Below are clouds of points in 17 dimensions, each taken in no order from a shape made of curves.
After each cloud, say how many independent loops its shape has (a theta shape has two loops).

P (56 x 17)
[[  -8   -9   48  -29    0   -4   19  -16  -15   -4  -21   11  -22  -17
    20   42   31]
 [  18   11   40   -5    0   -2    6   19  -42    0  -15   38  -12  -97
    29   -2   60]
 [  18    0   62  -13   -4   -8   17   20  -50    0  -27   39  -24  -90
    36   14   63]
 [   3   -8   49  -14    0   -6   15    7  -30    1  -19   20  -23  -35
    23   26   38]
 [  -1   -9   49  -23    0   -4   17   -3  -25   -1  -20   17  -24  -30
    21   33   37]
 [   9   -6   52   -6   -1   -9   14   22  -38    2  -20   25  -23  -51
    27   19   41]
 [ -26   11 -100   24   17   27  -52   -7   34   18   63  -36   29   87
   -37  -37  -62]
 [ -25  -11   22   11    0  -27   11  -14   11   -3  -20  -23   -6   42
    11   61  -31]
 [  11   -7   62  -16   -3   -9   19   14  -42    0  -27   29  -28  -61
    32   25   51]
 [  22    7   55   -6   -2   -6   13   26  -50    0  -22   42  -19 -102
    35    4   66]
 [  15   -1   48    6    0  -11   12   36  -42    4  -18   29  -20  -63
    28   10   42]
 [ -20    5  -70   33   18   13  -35   24   28   19   54  -36   22   98
   -33  -23  -63]
 [ -26   12  -93   21   16   25  -49   -8   33   17   60  -34   28   82
   -35  -34  -57]
 [ -21   10  -62   14   17   20  -33   -1   26   12   46  -24   21   65
   -26  -19  -37]
 [  13   -4   52   -1   -1  -11   15   30  -42    3  -21   28  -23  -61
    30   16   44]
 [ -26   11 -102   25   17   26  -53   -5   34   19   65  -37   29   90
   -38  -38  -64]
 [ -21   -7   24   -9    1  -13   11  -22    7   -4  -15  -12   -9   22
    11   51   -7]
 [  10    9   23    5    4   -3    0   24  -29    3   -4   26   -6  -63
    19   -2   39]
 [  14   -5   63  -16   -4   -8   18   15  -46   -1  -29   35  -27  -74
    34   22   58]
 [ -23   10  -66   15   17   21  -35   -4   28   12   48  -25   22   66
   -27  -21  -39]
 [  10   11   25   -8    2    2    0    7  -30    0   -7   32   -6  -77
    22   -2   51]
 [  11   -8   59  -11   -2   -9   18   20  -42    1  -25   28  -27  -59
    31   23   48]
 [ -24   10  -96   28   18   24  -50    4   33   19   64  -39   28   96
   -38  -36  -67]
 [  16   12   34   -6    1   -1    3   15  -38    0  -12   38  -10  -93
    27   -2   58]
 [  12   -7   63  -18   -3   -9   19   14  -44   -1  -29   33  -28  -67
    33   24   55]
 [ -10   -9   46  -27    0   -4   18  -19  -10   -4  -20    6  -21  -10
    18   45   26]
 [ -20    8  -56   19   17   16  -30    8   24   12   44  -24   19   66
   -25  -18  -38]
 [ -18    6  -55   27   18   12  -29   20   24   15   46  -28   19   78
   -27  -17  -47]
 [ -19    5  -64   33   18   13  -32   27   26   17   52  -34   20   95
   -31  -21  -60]
 [ -19    5  -59   31   18   11  -29   26   24   16   49  -30   19   87
   -28  -18  -54]
 [  16    5   34   13    3   -8    6   38  -36    5   -9   27  -11  -66
    24    0   38]
 [ -26   12 -101   26   17   26  -53   -3   33   19   65  -38   29   92
   -38  -37  -65]
 [   8   11   22   -8    4    2    0    6  -27    0   -5   29   -5  -71
    19   -2   48]
 [  21    9   50   -5   -1   -4   10   26  -48    1  -20   42  -17 -103
    33    2   65]
 [ -25   -6   10   10    1  -22    4  -15   15   -1  -12  -24   -1   42
     7   53  -32]
 [  21    4   59   -9   -3   -7   15   24  -51    0  -25   41  -22  -97
    36   10   65]
 [ -24   10  -72   16   17   23  -39   -6   29   14   50  -28   23   70
   -28  -23  -43]
 [ -19    7  -55   24   17   13  -29   15   24   14   45  -26   20   72
   -26  -17  -43]
 [  -5  -10   50  -29    0   -4   18  -13  -18   -3  -21   13  -24  -22
    21   39   35]
 [   5   -8   50  -12    0   -8   15   13  -33    1  -19   22  -23  -41
    25   25   39]
 [ -17   -8   32  -17    2   -9   14  -21    1   -4  -17   -6  -14   12
    13   49    6]
 [ -25   -6   11    6    2  -20    5  -18   14   -2  -12  -21   -2   37
     7   51  -26]
 [ -23    8  -90   31   18   21  -46   12   31   19   62  -39   26   99
   -37  -33  -68]
 [ -25   10  -77   16   17   23  -41   -7   30   15   53  -29   25   74
   -30  -27  -47]
 [ -14   -9   39  -23    0   -7   17  -21   -3   -4  -20    0  -17    2
    15   48   15]
 [  15    6   30   12    3   -8    4   35  -34    4   -7   27  -10  -65
    22   -1   38]
 [ -22    6  -77   33   19   16  -39   20   29   19   57  -37   23  101
   -35  -26  -66]
 [   8    9   20   -1    4    0    0   15  -26    2   -3   26   -4  -62
    18   -2   41]
 [   0   -9   49  -20    0   -4   16    1  -26   -1  -20   17  -23  -31
    22   31   38]
 [ -26   11  -88   20   17   25  -46   -8   31   16   57  -32   27   80
   -33  -31  -54]
 [   8   10   20   -6    3    2   -1    7  -25    0   -4   27   -5  -65
    18   -2   43]
 [  -3  -10   50  -26   -1   -5   18   -9  -22   -3  -21   16  -24  -27
    21   36   37]
 [ -23   -7   16    0    2  -17    8  -20   11   -2  -13  -16   -5   31
     8   50  -19]
 [ -26   -7   11   13    1  -24    6  -16   14   -1  -14  -25   -1   43
     8   55  -34]
 [  16    1   42   11    0  -11   10   40  -41    5  -14   28  -16  -65
    27    6   40]
 [ -24   -8   17   11    1  -26    8  -13   12   -2  -17  -24   -4   43
     9   59  -32]]
loops | 2

D (72 x 17)
[[-19   7 -56 -23 -12 -52 -21 -13  38 -20   6  19   2   0  20 -13   3]
 [-30 -15 -67 -45 -13 -43 -24  -4  24 -30   9  21  -3   8  26 -25  23]
 [  1  45 -36   9 -14 -62 -11 -19  57  -5  -1  13  16  -6  15   3 -26]
 [ 15  72  -9  26 -21 -64   8 -16  63   6  -5   9  39  -6  16  14 -51]
 [ 46 111   2  64 -24 -79  13 -24  86  27 -23   3  40 -17  17  31 -69]
 [ 30  94  10  41 -26 -67  24 -17  68  14 -11   4  57 -10  15  25 -71]
 [-13  21 -51 -11 -12 -56 -20 -14  48 -15   4  19   4  -3  18  -7  -7]
 [-34 -22 -72 -51 -12 -41 -26  -4  20 -32   4  21  -7  11  27 -28  30]
 [ -9  28 -49  -4 -13 -59 -17 -16  49 -11   3  18   6  -4  18  -4 -11]
 [-13  18 -53 -12 -11 -56 -20 -13  45 -16   4  18   2  -1  19  -9  -5]
 [-36 -32 -81 -56 -11 -40 -31  -2  19 -34   1  22 -14  12  30 -31  41]
 [ 12  67 -16  23 -21 -65   4 -18  61   5  -5  10  35  -6  15  12 -47]
 [ 18  75  -6  29 -23 -66  12 -17  62   6  -6   7  43  -7  15  17 -54]
 [ 20  78  -1  30 -24 -64  15 -17  62   8  -7   7  47  -8  15  19 -58]
 [ 10  60 -24  19 -19 -64   0 -17  61   2  -3  12  28  -7  16  10 -38]
 [  5  54 -30  14 -17 -63  -5 -18  59  -2  -2  12  22  -7  15   7 -32]
 [  7  57 -27  18 -18 -65  -5 -17  60   0  -2  12  24  -7  16   8 -35]
 [ 31  96   9  43 -26 -68  24 -16  69  16 -13   4  57 -11  15  25 -72]
 [-28 -10 -64 -39 -12 -45 -23  -6  28 -26   7  20  -1   6  24 -21  17]
 [ -7  31 -46  -1 -13 -59 -16 -17  52  -9   3  17   7  -5  17  -4 -14]
 [-34 -30 -78 -55 -12 -40 -28  -3  19 -36   3  22 -13  12  29 -31  38]
 [-25  -5 -62 -34 -12 -46 -22  -8  30 -25   7  21  -1   4  23 -19  13]
 [ 43 108   5  59 -24 -78  15 -23  82  26 -21   3  44 -16  15  31 -70]
 [  5  49 -33  14 -16 -65  -8 -18  57  -2  -1  13  19  -7  16   6 -30]
 [-21   4 -59 -23 -11 -51 -21 -11  37 -21   6  19   1   2  20 -14   6]
 [-35 -27 -77 -54 -13 -41 -28  -2  20 -34   3  23 -11  12  28 -29  36]
 [-15  15 -54 -15 -12 -53 -21 -13  42 -16   5  19   2  -1  18  -9   0]
 [-33 -27 -77 -54 -13 -40 -27  -3  19 -34   4  21 -12  11  28 -30  34]
 [-35 -25 -74 -52 -13 -41 -26  -1  20 -33   5  21  -9  10  27 -28  33]
 [ 15  70 -13  25 -22 -65   7 -17  62   5  -5   9  38  -7  15  14 -48]
 [-23  -1 -59 -31 -11 -47 -21  -9  34 -24   6  21  -1   3  23 -17   9]
 [ 35 101   9  49 -25 -71  20 -19  74  20 -14   3  52 -12  15  28 -72]
 [ 11  63 -21  21 -19 -64   1 -18  61   2  -3  11  30  -8  17  11 -43]
 [-34 -27 -76 -54 -13 -41 -28  -3  19 -33   3  22 -10  11  28 -29  34]
 [  0  42 -40   8 -15 -61 -13 -17  56  -5  -1  16  12  -5  17   2 -22]
 [ 24  85   5  34 -25 -64  20 -16  63  10  -8   5  52  -8  15  21 -66]
 [-22   2 -59 -27 -11 -49 -23 -10  35 -23   6  19   0   4  21 -15   8]
 [ 25  89   8  37 -26 -65  23 -16  65  13 -11   5  56  -8  16  23 -69]
 [  9  58 -25  19 -18 -64  -1 -17  61   1  -3  12  26  -7  16   9 -39]
 [ 42 108   6  59 -24 -76  17 -21  81  24 -21   3  46 -14  16  30 -70]
 [-27  -8 -63 -37 -12 -46 -23  -7  28 -27   7  21  -1   6  24 -20  15]
 [ 25  87   6  35 -25 -65  22 -16  64  12 -11   4  54  -9  15  21 -68]
 [ 39 106   7  55 -25 -75  18 -19  79  22 -18   3  47 -14  15  29 -70]
 [  3  48 -35  11 -15 -63  -9 -17  57  -3   0  14  17  -7  16   5 -26]
 [-24  -3 -62 -32 -12 -47 -23  -8  31 -24   7  20   0   4  22 -18  12]
 [ 21  81   2  32 -24 -66  18 -15  62  10  -7   5  50  -8  16  20 -62]
 [ 28  89   8  38 -26 -66  22 -16  66  13 -11   4  56 -10  15  24 -69]
 [-30 -17 -69 -48 -12 -42 -24  -4  24 -30   6  21  -4   9  26 -25  24]
 [ 33  98   9  47 -25 -70  24 -18  72  17 -15   3  53 -11  16  27 -73]
 [-10  24 -50  -8 -13 -57 -19 -15  49 -14   4  18   5  -3  18  -6  -9]
 [ 18  77  -4  29 -24 -64  15 -17  62   7  -6   7  48  -7  13  17 -57]
 [ 38 104   7  54 -25 -73  19 -20  77  23 -19   4  49 -14  16  30 -71]
 [-32 -22 -71 -49 -13 -41 -25  -3  22 -31   6  21  -6  10  27 -27  29]
 [ 38 103   8  51 -25 -73  19 -20  76  20 -16   2  50 -13  16  29 -73]
 [ 28  92   9  40 -25 -66  24 -15  66  14 -11   4  56  -9  15  24 -71]
 [ 32  97  10  44 -26 -68  23 -17  68  16 -14   4  56 -12  15  26 -71]
 [ -3  38 -42   6 -14 -61 -15 -18  55  -7   0  14  12  -6  17   1 -19]
 [-33 -20 -70 -48 -13 -42 -25  -3  21 -31   6  21  -4   9  27 -26  27]
 [ 15  74 -10  27 -22 -64  10 -16  62   7  -5   8  42  -7  15  16 -54]
 [-34 -31 -79 -55 -13 -39 -29  -2  19 -35   2  22 -13  13  30 -31  39]
 [-19   8 -57 -20 -13 -52 -21 -12  39 -18   5  20   2   0  20 -12   1]
 [ 35 101   9  49 -25 -71  22 -18  72  18 -15   3  52 -13  16  27 -72]
 [ 21  83   3  32 -24 -65  20 -16  63  11  -8   6  51  -9  15  21 -63]
 [-17  14 -55 -17 -11 -53 -20 -12  42 -17   5  18   2  -1  19 -11   0]
 [ -4  37 -44   2 -14 -61 -15 -18  54  -8   1  16   9  -4  17   0 -18]
 [ 25  85   4  35 -25 -66  20 -15  64  11 -10   5  53  -8  15  22 -67]
 [-33 -18 -70 -47 -13 -42 -26  -3  24 -31   7  20  -4   9  26 -26  25]
 [-29 -11 -65 -41 -13 -44 -23  -4  26 -28   7  20  -3   8  24 -22  19]
 [ 11  64 -19  23 -20 -65   3 -17  62   3  -4  11  32  -8  16  13 -43]
 [ -5  34 -44   0 -12 -59 -15 -17  53  -9   1  17   8  -5  18  -1 -17]
 [-30 -14 -66 -43 -13 -44 -24  -5  25 -29   7  20  -3   7  25 -23  21]
 [ 44 110   3  60 -24 -78  15 -23  85  26 -22   3  42 -16  17  31 -69]]
loops | 0
